In the rows, zero is written as 128.
Each path below is one point turned by a fixed rotation once a step. After each direction that follows a path, write how fast that rotation turns it, in degrees per step (0 if it stays still).
Each turn is a multiple of 5 degrees from 10 to 175, or 0.
Each row of a path follows its step; steps can be skipped.
path 1
step 0: [128 134 132 124 119 130 126 133 140 126 120 129 127 134 133 128 136 131
 125 137 127 124 129 126 117 137 131 128 131 127 129 123 126 129 123 129
 129 135 127 127 119 123 120 122 137 128 134 140 124 126 131 135 133 139
 121 127 128 116 126 127 131]
step 1: [131 124 128 130 123 117 127 124 116 138 131 118 121 128 130 130 136 132
 124 137 127 139 122 131 129 119 132 125 128 122 129 126 123 121 135 118
 128 133 126 132 124 129 128 137 121 135 125 123 130 127 121 119 131 131
 129 131 128 136 124 130 130]
step 2: [132 121 123 131 120 131 125 119 136 130 125 129 137 126 133 121 124 125
 131 125 138 126 137 123 123 134 134 127 132 133 122 125 130 137 123 131
 141 123 122 139 129 124 122 127 133 133 119 129 121 129 127 137 131 128
 131 129 137 129 123 128 133]
step 3: [134 122 129 123 126 134 130 136 120 131 119 118 137 131 124 133 118 127
 125 137 122 134 125 136 135 129 128 131 133 127 123 134 129 124 120 116
 120 128 129 122 127 126 136 129 126 125 132 117 129 129 124 124 128 121
 120 122 135 133 131 128 134]
step 4: [122 131 127 127 134 120 131 128 142 127 119 136 127 126 125 121 121 129
 131 128 138 130 125 118 125 125 124 133 126 138 126 121 126 122 125 135
 127 136 121 134 122 130 136 121 128 132 118 126 136 121 131 137 127 131
 124 128 125 128 123 136 130]
step 6: [126 133 132 123 135 126 132 139 133 136 132 126 127 124 125 126 124 136
 122 128 140 124 127 132 123 128 131 127 128 129 131 127 129 136 122 140
 132 123 129 124 108 126 125 134 122 135 123 130 123 129 125 130 130 132
 127 132 126 119 121 127 136]
step 7: [126 123 133 129 128 129 124 124 131 124 137 128 120 132 128 127 118 130
 130 131 128 134 131 136 136 126 132 136 127 124 124 132 135 132 138 117
 122 135 129 133 133 128 114 128 121 125 126 125 128 122 127 122 131 136
 129 127 140 139 129 129 123]
step 8: [128 135 125 122 129 132 134 131 130 126 117 128 122 125 128 134 127 132
 124 127 138 119 127 127 125 127 136 131 128 127 122 130 121 122 115 126
 130 119 126 141 130 136 127 129 132 125 125 136 127 136 134 133 128 126
 126 133 132 124 118 115 133]
step 9: [132 121 133 122 127 123 124 127 128 116 130 131 131 134 129 129 129 117
 118 144 125 134 129 122 124 128 127 125 137 115 133 129 122 125 131 124
 118 126 123 120 127 130 128 134 128 124 122 122 131 116 129 124 132 133
 125 126 132 130 128 131 127]
step 10: [135 132 126 131 125 123 124 134 127 128 129 129 121 122 135 114 124 131
 130 126 134 126 119 132 125 126 128 122 124 133 122 129 116 119 128 121
 138 129 117 126 122 127 127 119 134 131 124 132 125 139 127 136 126 129
 133 134 128 128 123 134 128]
Directions:
[129 128 130 129 129 127 129 126 128 126 128 129 128 125 130 128 129 127
 128 129 127 128 129 127 126 128 128 125 129 127 128 127 128 126 130 127
 129 130 129 128 125 130 127 127 129 130 127 127 129 128 128 124 129 126
 129 127 126 125 126 127 129] -> 85
path 2
step 0: [125 123 137 126 126 133 136 128 129 124 123 125 113 123 121 126 117 125
 128 117 138 129 130 129 127 128 123 133 127 126 121 124 128 131 116 127
 115 127 124 126 126 140 115 136 121 131 129 133 124 131 133 124 129 122
 133 133 133 129 132 124 128]
step 1: [122 125 132 129 129 133 117 134 128 127 138 128 135 135 127 128 127 127
 141 126 128 123 128 130 129 125 133 129 131 126 122 130 126 135 126 129
 132 125 122 129 118 133 134 125 144 127 120 136 130 126 139 119 126 134
 117 127 128 136 136 138 117]
step 2: [129 133 132 120 130 121 133 119 124 136 116 121 137 129 124 137 134 133
 121 129 132 140 130 131 131 122 125 126 128 126 123 135 121 129 116 127
 124 130 123 126 133 128 133 127 122 124 122 131 129 128 117 125 133 129
 120 120 145 130 127 132 132]
step 4: [122 129 120 122 119 121 137 127 113 123 137 122 129 127 126 115 131 119
 119 134 134 131 140 133 130 119 124 113 136 127 128 132 135 128 128 131
 122 129 130 122 131 125 133 135 132 126 128 124 124 132 127 127 127 133
 128 128 119 130 130 124 135]
step 5: [128 131 126 141 132 124 127 135 133 138 122 133 122 125 120 121 125 139
 122 138 118 133 130 129 120 136 134 136 121 127 128 140 124 128 132 124
 118 127 130 125 130 131 127 128 137 120 127 129 122 122 132 130 117 134
 133 122 123 127 125 123 126]
step 6: [129 129 121 126 120 135 132 136 124 135 136 131 129 135 134 128 129 132
 125 131 128 127 132 121 123 114 123 133 130 120 127 129 111 120 129 140
 131 129 126 136 120 121 125 127 117 125 137 129 132 136 128 123 121 117
 131 133 126 127 129 129 126]
step 7: [124 122 124 128 121 139 124 128 138 128 129 128 132 116 123 121 126 125
 130 129 129 135 122 136 127 132 123 137 123 128 128 126 131 127 129 117
 138 121 129 132 133 130 130 131 126 131 130 135 124 135 121 137 127 136
 143 128 137 136 138 136 133]
step 8: [128 128 129 126 136 131 132 125 132 135 132 128 129 139 127 123 140 122
 131 128 125 128 123 122 127 132 133 124 136 138 130 132 121 122 126 141
 131 117 135 122 122 130 134 120 121 143 126 116 131 122 130 133 129 135
 127 130 126 132 125 137 124]
step 9: [144 120 139 128 126 127 133 131 128 130 126 122 124 127 131 133 126 120
 124 124 135 138 124 116 132 131 120 139 129 120 127 129 134 130 133 129
 131 129 136 123 132 128 125 129 129 122 134 133 119 121 124 134 138 129
 122 126 124 122 126 130 143]
step 10: [122 124 136 130 130 131 121 133 124 134 131 122 131 137 131 135 121 126
 129 126 131 111 136 140 125 129 138 133 134 131 135 127 129 134 136 118
 126 132 122 122 122 128 131 119 121 135 130 127 133 131 133 131 133 132
 135 134 118 124 124 123 132]
Directions:
[128 127 127 126 128 128 129 126 126 128 127 126 128 129 126 127 129 129
 129 128 129 127 124 125 130 129 127 129 130 127 128 126 126 129 127 127
 130 127 128 127 127 128 129 127 129 127 126 128 131 127 128 131 128 129
 128 126 130 129 129 130 128] -> 60
